Each row has a name. Each question is about the rows just above it.

[141 163 101 100 150 116 102 128 119 180 137 159  86  54 155 108 149 136
 112 145  96 172 149 145 151 176 117 174 143 151 102 143 110 115 141 165
 152  99 166  69 108 107 127 140 109 135 150 183 129 129  87] : pegu
[ 82  93 152 117 112 143 183 110 111 143 121 175 210 161 118 143  67  88
 151 143 134 116 153 171 126 160 110 162 109 146 204 152 154 114 137 146
 128 117 121 181 115 107 149 162  85 124 118 148 101 138 126] : Nos
[155 121  93 153 101 144 126 196 100 109 156  94 121  93 177  95 123  93
 138 139  89 187 140 126 115 108 129 127 131 175 116 117 175 145 130 149
 164 122 150  93 145 139 129 172 125 141 102 129 105 172 114] : Mevi
[ 90 194  95 156 123 127  93 117 102 121 168 151  67 144 133  96 168 180
 132 146 104 166 136 148 191 154 170 158 147 167 163 128  87 118 162 112
 105  91 113  90 115 138 121 128 105  75 126 114  86 154  94] : porab
[155 102 166  83  88 154 133 148 100  91 150  95 180 184 123 160 129 143
 153  70 139 150 137 126 144  68 167 121  94 153  99 129 115  69 124 111
 146 108  97 158 148 117 182 136 142 119 134  92 141  91 206] : livel
[138 175 143 131  74 147 115 117  75 152 175 100  87 132 150 114 162 142
 177 151  89 148 132 136 164 132 166 132 106 130 126 118 104  82 153 169
  99  81 170  96 135 127 137 118 131  95  71  99  48 130  95] : tagez
Whose row is [ 82  93 152 117 112 143 183 110 111 143 121 175 210 161 118 143  67  88
 151 143 134 116 153 171 126 160 110 162 109 146 204 152 154 114 137 146
 128 117 121 181 115 107 149 162  85 124 118 148 101 138 126]?
Nos
What comes right after [187] in the named rows?
[140]
[155 102 166  83  88 154 133 148 100  91 150  95 180 184 123 160 129 143
 153  70 139 150 137 126 144  68 167 121  94 153  99 129 115  69 124 111
 146 108  97 158 148 117 182 136 142 119 134  92 141  91 206] is in which row?
livel
Right after [70] comes
[139]
[138 175 143 131  74 147 115 117  75 152 175 100  87 132 150 114 162 142
 177 151  89 148 132 136 164 132 166 132 106 130 126 118 104  82 153 169
  99  81 170  96 135 127 137 118 131  95  71  99  48 130  95] is in which row?
tagez
Right after [48] comes
[130]

[141  82 122 178 104  75 104 133 119 162 182 129 127 187  84  89  97  87
 140  73 128]  Fezi
[123 122 132  53 158 188 102 105  84  57 178 109  80  48 184 127 153 162
 107 160  77]  Mevi
[224 101 171 102 181 166  88 187  96  76 123 155 122  83 100  90 120 106
 198  88 165]  Pokan
[103 141 144 159 102 107 149 140 144 151 165 150 124 157 147 154 126 161
 133 159 118]  tagez
What comes right after [149] in the named rows?
[140]
What comes right after [181] in the named rows?
[166]
What comes right after [76] in the named rows?
[123]
The entry that follows [132]:
[53]
Right after [198] comes
[88]
What comes right after [158] in the named rows?
[188]
What comes right after [154] in the named rows?
[126]

[ 89  97  80 157]  Mevi
[191  89 173  82]  livel
[ 95  97 119 146]  Kovuf
[122 152 181 144]  tum
Right after [181] comes
[144]
The entry that follows [152]:
[181]
The entry that follows [122]:
[152]
Right after [95] comes
[97]
Right after [80] comes
[157]

[120  95  85 219  96] : livel
[107 146 203 111 194] : pegu
[118  46 145  80  76] : fip
[200  97 108 144 173] : Mevi
[118  46 126 124  76] : porab
[ 80  95  85 219  96] : Delar
The entry that follows [107]:
[146]
The entry that follows [144]:
[173]
Right after [120] comes
[95]

[156  44 134 108 113  67 196 132 125 200 128 138 187 138  72  53 121 116
 117] = tum
[123  89 181 129 126  32 159 151 168 151 167  93  73 140 115 151  92 133
  96] = livel
[108 139  83 158 187 179 164  36 140 175 106 148 153 142 133  36  99 106
  78] = Pokan
[ 68 216 104  97 176  86 116 139 151 124 120 143 103 149 110 139  81 169
  84] = Nos
[184  86 158 122 105 137 159 156 114 144  79  73  94 119 221 156 125 150
  93] = fip
[156  44 134 108 113  67 196 132 125 133 114 113  74 155 199 132 130 128
  80] = Mevi
[156  44 134 108 113  67 196 132 125 133 114 113 120 155 199 132 130 128
  80] = tagez
[109 115  91 189 118 139 156  39  93 201 105 120 171 152  74  39 174  89
 111] = Kovuf
What comes right after [124] in the named rows?
[120]
Right after [149] comes
[110]
What comes right after [103] in the named rows?
[149]

[132 134 144 117 121 123 136 116 120 134 142 133 122 123 138 129] = pegu
[125 130 140 130 124 117 130 118 119 132 142 129 116 125 142 126] = Delar
[141 136 131 103 128 142 143 126 131 134 142 133 138 127 114 131] = Pokan
[117 122 123 132 133 117 118 126 123 128 142 119 115 129 138 124] = Mevi
[119 125 132 131 129 115 123 122 120 130 142 124 113 127 143 124] = tagez
[141 137 139  49 123 138 138 121 127 135 142 134 134 124 121 134] = Fezi
[138 136 143 121 120 130 139 117 124 135 142 134 128 123 130 131] = Kovuf
[118 119 116 143 136 122 116 131 128 127 142 115 119 131 131 125] = fip
The row with [117 122 123 132 133 117 118 126 123 128 142 119 115 129 138 124] is
Mevi
[141 137 139  49 123 138 138 121 127 135 142 134 134 124 121 134] is in which row?
Fezi

[108 158  65 144 114  79 147  92 131 117  87 138  72 111 183 109 140 166
 106] = Nos
[107 120 122 130 130 113 160 138 145 151 122 125 107 155 122 124 106 131
 114] = pegu
[105 125 179 109 161 141 150 183 135 158 143 146  64 171  89 134 122 113
 110] = Pokan
[113 106 147 133 142 133 130 140 143 186 137 150 119 172  96 142  74 122
 127] = Delar
[110 120 124 135 126 112 161 133 143 154 122 124  88 148 126 118 106 135
 115] = tum
[108 158  65 144 114  79 208  92 131 117  87  75  72 111 183 109 140 166
 106] = livel
[106 131 197 105 153 150 143 197 145 147 151 152 135 181  79 106 120 121
 110] = tagez
[107 120 122 130 130 113 160 138 145 151 122 125 107 155 122 124 106 131
 126] = porab
[111 100 176 122 140 142 123 168 152 185 146 165 131 178  75 135  78 125
 120] = Fezi
The entry that follows [154]:
[122]
The row with [111 100 176 122 140 142 123 168 152 185 146 165 131 178  75 135  78 125
 120] is
Fezi
What comes right after [100] in the named rows?
[176]

[190 144 123 110 208 124 123 154  93  41] : Nos
[132 140 113 181 135 212 122 139 207 204] : Kovuf
[ 44  55 156 205 176  41  40 107 121 173] : livel
[145  43 208 205 175 112 114 181 180 144] : fip
What comes right after [121] in the named rows?
[173]
The entry that follows [139]:
[207]
What comes right after [176] in the named rows?
[41]
The entry that follows [190]:
[144]
The entry that follows [44]:
[55]
What comes right after [154] in the named rows?
[93]

[192 185 183 192 109  53 143  70 143 197 211 172 216 108  78] : Kovuf
[214 196 126 174 172 154  39  43 162 133  43 109  52  56 164] : fip
[127 206 212 139 190 168  83 100  97 122 220 123 126 127 198] : Delar
[ 77 174  90 165  76 200 164 187  59 200  44 166 116 154  37] : pegu
[ 40 169 149 159 205  65 114 184 183 128  72 137 138 121 122] : Pokan
[166 114 144  68 144 113  80  73 127 176 171 111 177 170 206] : Mevi
[155 162 168 128  99 159 221 101 139 155 136 105 122  79 127] : tagez
[ 66 114 190 210  73 116 107  75 103 101 131 143  51 106 139] : livel
Right after [105] comes
[122]
Right after [59] comes
[200]

[139  80 130 165 129 176 173 169 176 127  82  90 165 182  94 131] = porab
[167  43 148 160 124 179 181 154 136 152  34  86 174 184 146  86] = tum
[105  70 166 169 158 193 179 199 173 105  71 120 177 137  62 109] = Delar
[181 167  98  92  93  85  97  61  75 188 164 129  99  93 215 138] = Nos
[169 138  36 106  60  94  99  71 152 145 142  68 101  66 157 172] = Mevi
[ 71 175  85 135 111 120 106 130 172  69 188 114 115  96  51 160] = livel
The entry that follows [36]:
[106]
What comes right after [96] in the named rows?
[51]

[182 119 178 145  79 151 131 159 111 142] -> livel
[128 159 117 141 135 121 136 104 123 121] -> pegu
[108 141 183 112 124 109 152 120 116 141] -> Mevi
[160 135 145 157 103 157 134 140  94 141] -> Kovuf
[ 90 132 107 118 186 114 107  94 162  95] -> Nos
[167 122 163 143  96 156 123 159 120 143] -> tum
[ 90 132 107 118 124 114 107  94 162  95] -> Pokan
[156 106 156 121  90 142 133 166 117 118] -> fip
[ 72 134 111 121 203  96 100  82 169  86] -> porab
What comes right after [160] in the named rows?
[135]
The entry that follows [178]:
[145]
What comes right after [133] in the named rows?
[166]
The entry that follows [131]:
[159]
The entry that follows [109]:
[152]
What comes right after [116] in the named rows?
[141]

[163  96 159 130 143 101 117 125 102 161]  Nos
[114 128 121 129  93 106 113 129  47 151]  Mevi
[154  92 116 120  99 138 128 160  84 158]  fip
[122  60 112 114 112 119 126 156 110 120]  tagez
[179  64 134 137 122 112 130 115 158 149]  Delar
[130  76 115 106 125 145 130 141 101 196]  Kovuf
[151  83 134 104 157 104 151 106 204  60]  porab
[151  68 153 120 141 153 124 144  57 120]  livel
[134  64 130 121 118 124 130 151  46  88]  Pokan
The entry that follows [102]:
[161]
Right after [117] comes
[125]
The entry that follows [47]:
[151]
Right after [126] comes
[156]
Where do [154  92 116 120  99 138 128 160  84 158] appear?
fip
The entry that follows [99]:
[138]
Which row holds [122  60 112 114 112 119 126 156 110 120]?
tagez

[177 182 159 150 156 139 116 101 175 117 170 143 112 123 113 174 158 130
 104 112 151 131 134 136 110 109 131  86 140 142 121 137 165 178 139 123
 109 140]  pegu
[125 112 125 133 127 139 129 144 130 137 117 134 129 141 135 128 129 131
 132 133 128 134 128 125 138 141 139 144 137 123 138 127 123 124 130 135
 147 135]  tum
[159 177 129 181 127 101 155 107 151 122 130 131 107 126 107 118 156 134
 118 110 160 106 112 139 103 101 144  77 119  70 100 143 135 128  81 101
  76 132]  fip
[108  85 105 101 107 153 139 173 125 141  82 125 132 167 154 135 107 121
 153 136 133 150 119 135 145 183 151 201 139 120 164 121 104 113 144 133
 177 119]  livel
The entry that follows [160]:
[106]
The entry that follows [183]:
[151]
What comes right after [116] in the named rows?
[101]
What comes right after [76] in the named rows?
[132]
The entry that follows [100]:
[143]
What comes right after [181] in the named rows?
[127]
The entry that follows [175]:
[117]

[178 216 139 108 217]  fip
[125 132 176 109 158]  Nos
[132 177 174 120 190]  Kovuf
[186 196 202 135 150]  tum
[147 174 192 114 154]  pegu
[125 163 174 103 120]  Delar
[102 166 174 143 199]  porab
[118 202 186 166 167]  tagez
[ 72 147 216 124  92]  Pokan
[118 199 172 116 124]  livel
[147 168 204  87 161]  Fezi
[152 166 138 136 163]  Mevi
What comes right after [139] in the named rows?
[108]
Right after [177] comes
[174]

[132 148 145  88 117 157 124 154  75 124 161 159 134 132 134 136 131 123] : porab
[173 107 174  82  83 139  87 105 120 169 134  90 101 136 139 173 133 134] : Kovuf
[ 88 117 151 101 120 152 103 111  57  98 158 170 138 155 141 150  85 143] : Nos
[ 99 131 137  76 100 158 100 122 106 106 124 155 150 136 154 144  93 135] : Mevi
[169 113 114 152 124 114 106  58 168 121 185 140 149  70  78 222 150 180] : pegu
What comes right after [83] in the named rows?
[139]
What comes right after [78] in the named rows?
[222]

[137 118 215 118 144 131 131] : livel
[ 99 105 103 115 129 147 120] : tum
[108 118 144 127 120 149 131] : Delar
[117 169 141 127 133  79 138] : pegu
[121 110 130 139 134 138 132] : Nos
[141 142 151 143 129 132 122] : Mevi
[109 134 134 138 119 129 123] : fip
The entry that follows [110]:
[130]
Right after [147] comes
[120]

